The rows of M fall into 3 groups, and each row is roughly a mix of its group's hidden directions.
M (95 x 18):
[[-25 -32  36   9  34  25 -55 -32  16  11 -30 -16 -51  -1  48 -12 -19   7]
 [-12  18 -20  42 -12  -9 -27  22 -66  45 -14  12  18 -24  23  42 -42 -11]
 [ 13  79   9   4 -66  18  13  24   5  -3 -16 -23  12   2   4  -6 -33 -43]
 [ -5   7  46 -16 -26  48 -14 -14  56 -19 -11 -13 -60  -3  32 -40   5   2]
 [-22  36  49   2 -29  46 -50  16   2  14 -24 -31   4  61  20  -6   8  -8]
 [ 22  52 -15  18 -28  32 -28 -27 -40   5   4  11   8 -59  37   7 -44  -8]
 [ -4 -14 -37  13  26  -2   0   5 -75  29  17  35  46 -45  -5  26 -11  23]
 [-21  28  25 -15 -51  69 -38  49   3  -3 -11  -5   4  23   2 -35 -22  10]
 [-11  -1 -14  51  15 -15 -44  -4 -56  34 -33  -3  13 -18  23  25 -49 -34]
 [  3 -18 -67  30  10 -28  15 -42 -27   3  24  45   4 -61  -3  11  -1  -9]
 [-27  -4 -64  32   4 -11  -5 -49 -37  20  32  42  32  -9  -5  20  37   3]
 [  9 -54  -5 -19  45 -19  30 -24  20  -3  20  22 -48 -54  16   5   4  43]
 [ 40 -39 -36   9 -13 -25  -9  12  29 -58  11  28 -37 -39 -27 -31 -24 -10]
 [  2 -30   1 -19   0 -17  37  91  -7  -8 -11   1  26   8 -56 -14 -20   1]
 [ 26  23  68   3 -35  19  12  13  30 -24 -28 -30 -19  18   0 -29  31 -50]
 [-32  27  -7 -12 -32  51 -67  31   6  -1  -8  -7  11  44   0 -23 -43  20]
 [-54  -1 -25   4   6   2 -44   4  -2  21  -2  -9  35  88 -20   7  12  12]
 [ 30  46 -13  19 -52  -4  35   4  10 -26 -12  -5   5 -36 -17 -24 -26 -67]
 [  0   2 -17  12  44 -28  37 -60 -38  36  13   9  20 -37  21  43  25   2]
 [-34  21 -14  20 -46  44   4  -4   3  17 -13  18 -34 -61  32 -28 -41 -20]
 [ 34  33  -5  -2 -33 -12  -4 -32  68 -48  -2 -22 -42   8   5 -24 -19 -33]
 [  0  45   1  21 -44  38 -69  15 -42  17   1   9   5   1  36  21 -31  14]
 [-20  15 -22  17 -31   3 -63  38  -1  -7 -15 -11  27  72 -27  -9 -24 -18]
 [  5  16 -39 -30 -22   4   5  -8  67 -53  11 -10  -1  29 -38 -48 -20  -8]
 [  7  23  58  -7 -34  27   5  24  14 -12  -7 -20  16  58 -18 -16  63 -21]
 [-29  18   8  -1 -39  35 -45  33   2   0   2  -4  28  80 -20 -13  29   6]
 [-12 -10 -59  28  14 -21 -19 -10 -36  22   1  24  -1 -54  17  21 -65   6]
 [ -5   9  52  13 -22  25  11  15  11  17 -40 -16 -55 -46  44 -13 -33 -29]
 [  9   8  25 -14 -22   0 -22   6  66 -40 -10 -31 -25  69 -14 -27  16 -17]
 [ -8 -40 -30  31  38 -24 -15 -18 -35  24  -6  23 -23 -62  28  24 -40   8]
 [-23  58   2  -5 -62  46 -38  27   6   3  -2 -12  22  54  -2 -14 -10  -3]
 [ 23 -33  21 -32  55 -26   9 -36  24 -17  26  -6  -7  29  -3  16  58  40]
 [-16  -7  20  30  24 -16   7  -8 -56  61 -10   7  -4 -30  45  57  10   6]
 [  7   2 -11  10  20 -54  44 -21   5  -5  -5 -18  40  42 -43  10  44 -47]
 [ 12 -58  -9  28  23 -31  18   2 -31 -13  11  34  22  -9 -41  -3  67 -20]
 [-16  19  34  43 -15  26 -58  -2 -21  22 -46 -22 -13   6  37  -3 -30 -45]
 [ 36  24  42 -12 -32  -5  58  23  17 -24   4 -12  16  16 -31 -11  59 -32]
 [ 13  30 -34  41   3 -35 -13  -6 -61  21  -7  -1  55   3  -9  40 -16 -36]
 [ -7 -39  -3 -14  24 -21  76  15 -19  14  22  26  23 -21 -32   8  55  17]
 [ -3  47  12  23 -16   1 -64  -8  -5   8 -27 -38  16  64  15  17 -23 -31]
 [ 35 -49  44  -4  32 -35   3 -13  45 -34  -6 -15 -52  14   0  -5  38  -4]
 [-29 -14  12  21  -7 -12  81 -13  -4  34  -4  17 -16 -37   4   3  57 -32]
 [-12   9 -26  23   6   2  34 -62 -32  30  20  32   2 -64  29  20  27  -4]
 [ -3  31  14   6 -17  34  29 -21 -11  25 -10   4 -28 -82  48  -4 -32 -12]
 [ 23  14  18 -22 -28  14  18  -7  71 -48  -7 -21 -41  -5  -6 -50 -10 -27]
 [ 35 -51  14  10  51 -61  24 -35  21 -16  -3  -5 -39 -18   4  18  25 -13]
 [-13  12 -69   3   1   6 -26 -13 -31  16  24  31  15 -40  14  19 -57  38]
 [ 12 -33   7 -25  35  -6  44  -6 -14 -11  30  17  38   5 -37  -1  76  25]
 [-32  30  16  22 -40  43 -59  20 -24  35 -17  -1 -18   5  47  11 -34   7]
 [-12  55  15 -41 -11  26 -19   4  32  -2  -5 -45  23  73  -1  -4 -18  19]
 [  5 -48  36 -24   6 -15  66  43  40 -15  -7  -2 -35 -11 -25 -24  28  -2]
 [  6 -36   9 -26  32 -15  32  -1   3  19  24  19 -43 -47  33  32   4  64]
 [ -2  15 -37  18  -6   4 -45 -22   9  -6 -18  -3 -30 -37  29 -11 -88 -13]
 [ 24 -38  16  24  42 -32  -1 -22 -35  19   2  17 -33 -56  40  42   7  15]
 [  5 -42  -9 -13  37  -6 -23   9 -34  -4  34  25  40  29 -27  17  50  54]
 [ 29  16   8 -25   7  26 -35   0  16 -22  -9 -16 -29 -40  31 -16 -82  25]
 [  6 -54  26  -3  51 -29  10 -27   6  15  10   9 -48 -23  35  32  31  38]
 [  4 -32 -42  -5  20 -33  34  14 -33  17  37  42   6 -41  -6  39   9  49]
 [-27  24 -54   1 -12  16 -31  18 -46  18  19  18  68  27 -23  11 -18  23]
 [ -4 -19  40  20   0  13 -67  51 -43  12 -18  -5  21  54  -4  15  18   7]
 [ 12 -48  14  40  46 -55  15  13 -33  14 -38  -9   4 -18 -13  16  -7 -50]
 [-41  -4 -15  23  33 -36  52 -28 -32  59 -13  -5  24  -5   6  37  19 -23]
 [-10   3  29   4  13  -2 -23  19 -30  15 -10 -20  54  79 -25  17  47  -5]
 [-49 -18   3 -18  -3  11 -29  44  35   3 -18 -20   0  81 -25 -21 -10  13]
 [ -6 -32  32 -17  22  29  17  35 -48  13  13  19  48   5 -28  -3  61  31]
 [-13  51  36  11 -40  35 -41  16  -5   9 -29 -34  21  56   8  -8  -4 -33]
 [  2  18  10  21 -10  16 -21 -30  26 -10 -37 -21 -43 -38  34 -28 -59 -46]
 [  4 -33   9   8  45 -17  50  -8 -55  30   9  21  28 -47  -3  26  40   8]
 [ 10 -45  29  -4  49 -28  66 -22  -1  13   0   5 -23 -49   8  10  39   1]
 [ 27 -30 -19  12  46 -37  27 -35 -39  11  23  29   5 -57  10  36  19  18]
 [-23  34   9 -11 -45  39 -55  29  24  -8  -5 -17   4  71  -4 -18  -7   9]
 [ 19  39  40  -8  -4  25  54  -3 -48  32   3   0  22 -58  28  23  16   0]
 [ 10 -11   0   0  29 -12  -4 -65  41 -11  -4 -10 -63 -42  45  -4 -28   3]
 [ 20 -56  -5 -31  41 -24  22 -12  47 -44  21   6 -15  11 -34 -23  33  27]
 [-20 -15 -16  10  31  -4  26   3 -72  47  13  26  47 -31  -2  35  16  19]
 [-29  46 -31  22 -17  19 -56  -6 -42  28  -6  -5  49  36   7  19 -29  -6]
 [-28 -30 -67  -5  15  13 -37 -37  32 -24  16  25 -19 -15  -6 -38 -38  24]
 [ 27  28  11  -6 -33  -8  41  22   7 -26   6 -10  43  35 -51 -14  50 -40]
 [-41  -7  15 -19  26  29 -64  -6   5  18  -4 -20   7  70  15   5   2  45]
 [ 29 -12 -23  34  27 -43 -43 -32 -37  11  12  17 -17 -27  35  55 -18  15]
 [ 19 -58  36  31  49 -44 -34   7 -30  12 -16  -2 -20  14  15  40  25   4]
 [ 11   4 -54  24 -12  -2 -21 -10 -10 -12  -2  23 -17 -67  11 -12 -74 -15]
 [ 25 -46 -21  22  17 -36  42 -12 -13 -11  10  38 -24 -78  -5   1  11 -14]
 [ 43 -15 -21   0  14 -13  13 -28   6 -27  12  18 -35 -86  18  -8 -41   5]
 [ 41  -5  27  14  18 -52  40 -32  19 -20  -8 -20  -4  15 -15  10  56 -51]
 [-17  40 -11  16   8   3 -50 -11 -15  20 -35 -38  23  25  18   9 -74 -26]
 [-16  21  47  -9 -54  50 -20  37   4   8   7   1  -4  48   8  -6  54  18]
 [ 11 -13 -43  -9  17 -14  -3 -42  20  -8  26  22 -45 -59  31  10 -41  39]
 [ 19 -31  28 -24  27 -19  58 -13  33 -28   9  -7   2  11 -34 -20  69  -8]
 [ 33   2 -34  -1  10 -17 -53  28  -7 -30 -10 -11  11  -1 -15  -3 -90   4]
 [ -5  28  24 -10   8  35  34 -48 -32  35  24  13  13 -40  39  22  48  25]
 [  3   8 -14  44 -12 -20  30 -46  -3  13 -13  11 -36 -67  32   6  -7 -53]
 [-20  33  21 -19   0  26 -32   3   3  36 -11 -26 -25   6  56  28 -58  42]
 [ 10  22  65  17 -23  -8  57  14  -2  20 -29 -24 -13  -8  12   9  37 -55]
 [ 18 -47   0  -4  17 -29   7 -32  42 -38  27  16 -33  18 -16  -8  71  10]]
Here is one row of each group, with its name. Which group are the others in?
[ 18 -31 -44  12  20 -18 -61  -4  -9 -15   9  22 -28 -31  17  12 -63  33] -> (41)
[ 33  55 -14  20 -36  28 -41   1 -43  -6  -1   6  21 -40  20   5 -53 -14] -> (11)
[-20  20 -65  -5 -21  -1  -9  23 -30  26  31  32  19 -17   6  32 -45  49] -> (35)

[ 25  35  36   6 -11  -5   7  42  -9   7 -45 -40  -3 -19  13   4 -70 -40] -> (11)
[-18  42  17 -27   7  22 -37  -8  26  -2 -19 -49  27  78  -2  -9 -22   2] -> (35)
[  1  34  36  16 -13  -2 -10  36 -44  26 -19 -24  51  56 -10  31  27 -23] -> (35)
[-11  -2   2  23  12 -37  37  -8 -35  30   5   3  44  32 -21  36  70 -24] -> (11)
[ 10  16 -38  29   4 -42  13  22 -64  27  -1   9  52 -13 -18  44 -23 -20] -> (35)
[ 50  25  12  -4  15 -49  72  -6   1  -9 -12 -28  12 -33 -12  16 -15 -44] -> (35)
[-21 -18  -1 -52  46   7 -15 -19  39  -9  17 -19  10  61 -11  -7  13  58] -> (35)
[ 15  16  -9  -6 -29   6 -71   5  40 -43  10 -11  -7  72 -13 -14  -5  12] -> (41)
[ 10  35 -17   9 -24   2  39  13 -17 -16 -11  -7  63   1 -51 -29   3 -61] -> (41)
